0: [125 104 187 138 137 117 149  65 105  98 118 100]
1: [124 206 132 162 166 117  75 114 150  71 159 202]
2: [127 178 144  61 136 194 121 189  77 148 108 106]
3: [111 120 186 133 131 125 159  43 111 113 124  83]
4: [136  69 180  99 149 162 112 135 124 157 126  76]
5: [106 106 115  82  92 129 191 142 111 108 106 120]
6: [119 152 105 105 120 135 124 140 180 172 182 139]
7: [127  87 160 111 141 124  87  87  94 155 125 185]
8: [116  85 137 103 112 139 171 138 109  92 121 124]
9: [171 123 144  98 163 156  98 169 138 122 138 102]
10: [115  86 166 122 144 120  99  97  91 135 126 177]
11: [117 160 148 129 181 165 118 162 168  96 130 123]
12: [121  97 118  89 101 136 185 131 108 108 103 136]
13: [122 121 139 141 155 140 127 160 104 184 162 163]
14: [123  98 132  86 106 133 149 113 112  86 111 148]
15: [136 113  76 170 117  85 113 169 125  93  95 114]
16: [119 130 152 178 149 105  87  84 116 170 135 150]
17: [111 138  89 148 106 118 130 150 125 147 121  94]
18: [172 151 115 123 108 170 183 152 140 135 151 162]
19: [141 116 102 132 172 161 127 104 137 169 176  84]
20: [134 111 161 158 133 125 132 132 105 145  80 107]
21: [116 117 134  88 103 142 176 138 123  80 114 147]
22: [123  80 204 160 146 113 137  59 101 112 121 101]
23: [149  75 174 108 145 170 133 154 116 181 123  56]
24: [124 142  91 165 110  76 125 154 122  91  95 136]
25: [132 144 113 130 166 173 150  95 164 165 176  97]
26: [153 159 133 123 155 141  79 126 129  63 135 202]

[169  67 101 149 134 167 186 194 114 182 144  86] --> 23 19
[148 126 102 169 131 121  75  62  56 129 102 141] --> 16 10
[128 159 101 140 139 136 134 100 181 147 188 166] --> 6 25
[122 114 173 137 130 119 144  76  96 121 128 118] --> 0 3
[111 160  83 138 118 123 125 159 152 148 131  93] --> 17 6
[107 140  90 143 106 126 143 157 140 161 123  85] --> 17 6
[144 156 183 122 168 140  89  97 132  76 139 165] --> 26 1
[117 157 131 115 163 156 101  85 160 153 140 124] --> 25 19
[136 157 183 141 220 154  80 165 206 138 190 179] --> 11 1
[110 165 102 104 136 140 130 153 181 170 179 139] --> 6 25
[113 158 106 114 133 132 120 126 181 162 192 166] --> 6 25
[119 141  80 153 101 125 130 144 127 143 117  97] --> 17 15
